(in the rows, 128 means zero)
Families of rows that turns and mirrors carry onto each other, the same ones carrying the whole set onto itself: the rest of each named row's family, in list order
6 families of 5 rows
Setis: [100 111 147 148 115 102 116 157]
dit: [ 94 122 111 125 110 161 156 127]
rosun: [126  98 143 150 124 158 129 100]
ruda: [140 151 143  98 133 128 121 158]
Gelu: [120 137 142  89 130 167 145 129]
vanep: [111 131 115 156 108  98 126 143]
zad: [155 124 142 143 131 122  99 151]
dizi: [135 109 142 118 131 183 131 125]
leniz: [122 146 113 126 114 116 123 173]
mapok: [117 119 130 170 107 121 140 104]
godos: [140 105 144 165 126 121 108 116]
lir: [110 139 111 107 114 155 143 162]
pog: [128 140 126 108 117 175 146 150]
remu: [138 139 130 160 113 100 118 143]
pibid: [ 97 115 145 108 121 154 135 169]
teve: [153 126 142 113 134 160 112 157]
Vozip: [ 94 115 112 156 105 125 146 114]
raf: [121 122 142 144 135 111 133  89]
Zezu: [115 119 145 152 120 105 130  95]
guvet: [132 139 141  92 144 158 140 125]
rofi: [116 120 140 118 137 152 147  89]
zosuf: [ 83  97 144 126 116 156 145 135]
nisef: [146 151 129 121 119 132 122 172]
raduz: [135 142 146 135 127  90 111 138]
natus: [111 119 127 138 110 168 159 107]
fupe: [ 85  96 146 152 111 122 133 128]
bosaz: [109 122 145 119 121 122 116 183]
Zata: [140 139 145 135 140  94 113 123]
vav: [146 149 142 102 144 121 119 145]
pirom: [105 116 143 125 124 152 150  89]

Same family as mapok: pog, remu, nisef, natus
Same family as godos: rosun, zad, dizi, teve
Same family as guvet: raf, rofi, Zata, vav

Families of rows that turns and mirrors carry onto each other, the same ones carrying the whole set onto itself: the rest of each named row's family, in list order
7 families of 4 rows
gutad: [112 124 146 117 160 161 122 129]
Dadel: [160  84 125 130 117 112 133 126]
Fosan: [125 101 121 156 163  97 121 145]
fugis: [161 141 149 124 146 148 129  97]
Danaf: [152 105 125 148 122  97 160 130]
muvez: [122 145 138 144 128 111 172 138]
vepas: [154  89 139 124 141  85 121 114]
kab: [147 110  99 122 113  98 120 115]
Bod: [166 111 131 141 158 115  97 111]
voda: [114 152 144 110 138 133 109 154]
zar: [136 142 117 107 108 132 146 105]
Dinem: [146 133 144 132 172 141 101 110]
Nenom: [117 119 102 124 150 110  92 127]
vuku: [119 136 165 105 160 137 136 108]
guleg: [144 119 146 113 117 150 158 115]
Ref: [121 109 149 122 177 109 101 121]
Zubuv: [128 125 128 124 136 102  92 161]
temaz: [103 137 141 141 173 136 136 139]
nelu: [153 122 128 119 102  97 121 150]
rak: [128  89 125 134 160 121  97 139]
lik: [129 140 145 133 131 136 177 123]
Takuv: [139 151 144 106 103 127 139 143]
ger: [102 147 138 148 154 116 150 146]
baram: [132 124 126 155 127  87 157 144]
Rul: [112 126 126 157 153  92 134 153]
gami: [180 118 137 133 132 121 126 100]
fibi: [153 117 156 108 123 114 155 100]
koduv: [106 149 120 108 146 144 117 116]

Same family as zar: kab, Nenom, koduv
Same family as vepas: vuku, Ref, fibi
Same family as nelu: voda, Zubuv, Takuv
Same family as Bod: fugis, Dinem, gami
Same family as gutad: Dadel, guleg, rak
Same family as lik: Fosan, Danaf, temaz

Families of rows that turns and mirrors carry onto each other, the same ones carrying the whole set onto itself: the rest of each named row's family, in list order
4 families of 8 rows
libi: [123 124  81 117 156 132 138 161 119 111 153 119]
bife: [129 126  87 118 153 147 121 158 114 109 129 115]
Dozud: [127 104 116 112 134 164 129 136 146 190 130 120]
dem: [132 137 145 121 120 115 111 160 134 182 126 133]
fesa: [114 138 133 132 165 130 175 133 118 133 162 137]
Meras: [123  88 140 154 103 164 120 114 120 127 139 126]
nub: [153 121  85 126 143 110 120 153 132 111 159 119]
Kapom: [128 129 111 112 122 148 126 129 158 189 137 111]
Tibu: [131 126 162 143  91 138 113 146 116 128 135 153]
Sugu: [129 135 115 150 166 131 176 118 118 127 150 142]
vizi: [116 125 149 144  99 136 112 143  96 137 113 143]
fepef: [122 123 132 129 158 125 181 110 130 136 145 149]
kugaf: [124  94 133 135 105 187 133 121 128 136 138 139]
lova: [110 112 159 157 100 143 117 134 106 122 135 136]
zof: [122 118 123 120 119 159 118 129 162 188 135 138]
mav: [110 136 114 144 159 143 174 116 126 121 149 141]
guta: [160 132 119 158 152 109 156 110 131 128 156 142]
toluz: [137  88 122 141 100 171 117 110 121 145 121 129]
toz: [152 123 135 138 145 101 162 105 142 135 151 149]
dalik: [159 121  92 131 137  98 112 144 128 123 151 108]
zanep: [131  90 135 137  96 169 116 121 108 149 134 132]
rano: [106 145 150 110 121 122 113 147 137 171 134 146]
Rulo: [112 121  84 119 159 137 142 152 108 124 142 107]
Zup: [116 154 129 113 121 124 122 150 143 184 133 121]
Gudu: [159 126  91 125 139 124 103 152 127 108 134 115]
Tur: [164 119 128 142 147 113 150 110 147 135 174 132]
Rinuv: [113 142 140 122 117 135 113 150 148 183 129 146]
mepig: [126 107 121 107 123 156 118 114 160 179 143 131]
zepub: [121 112 154 139  93 145 112 140  96 145 130 140]
kekiz: [170 115  85 145 129 122 122 148 139 116 145 113]
lut: [156 136 122 156 137 104 144 107 144 120 158 143]
fiza: [118 135  91 137 148 139 145 171 110 113 131 118]

Same family as fesa: Dozud, dem, Tibu, kugaf, Tur, kekiz, fiza
Same family as dalik: vizi, mav, toluz, rano, Rulo, mepig, lut
Same family as Kapom: bife, Meras, fepef, lova, toz, Zup, Gudu

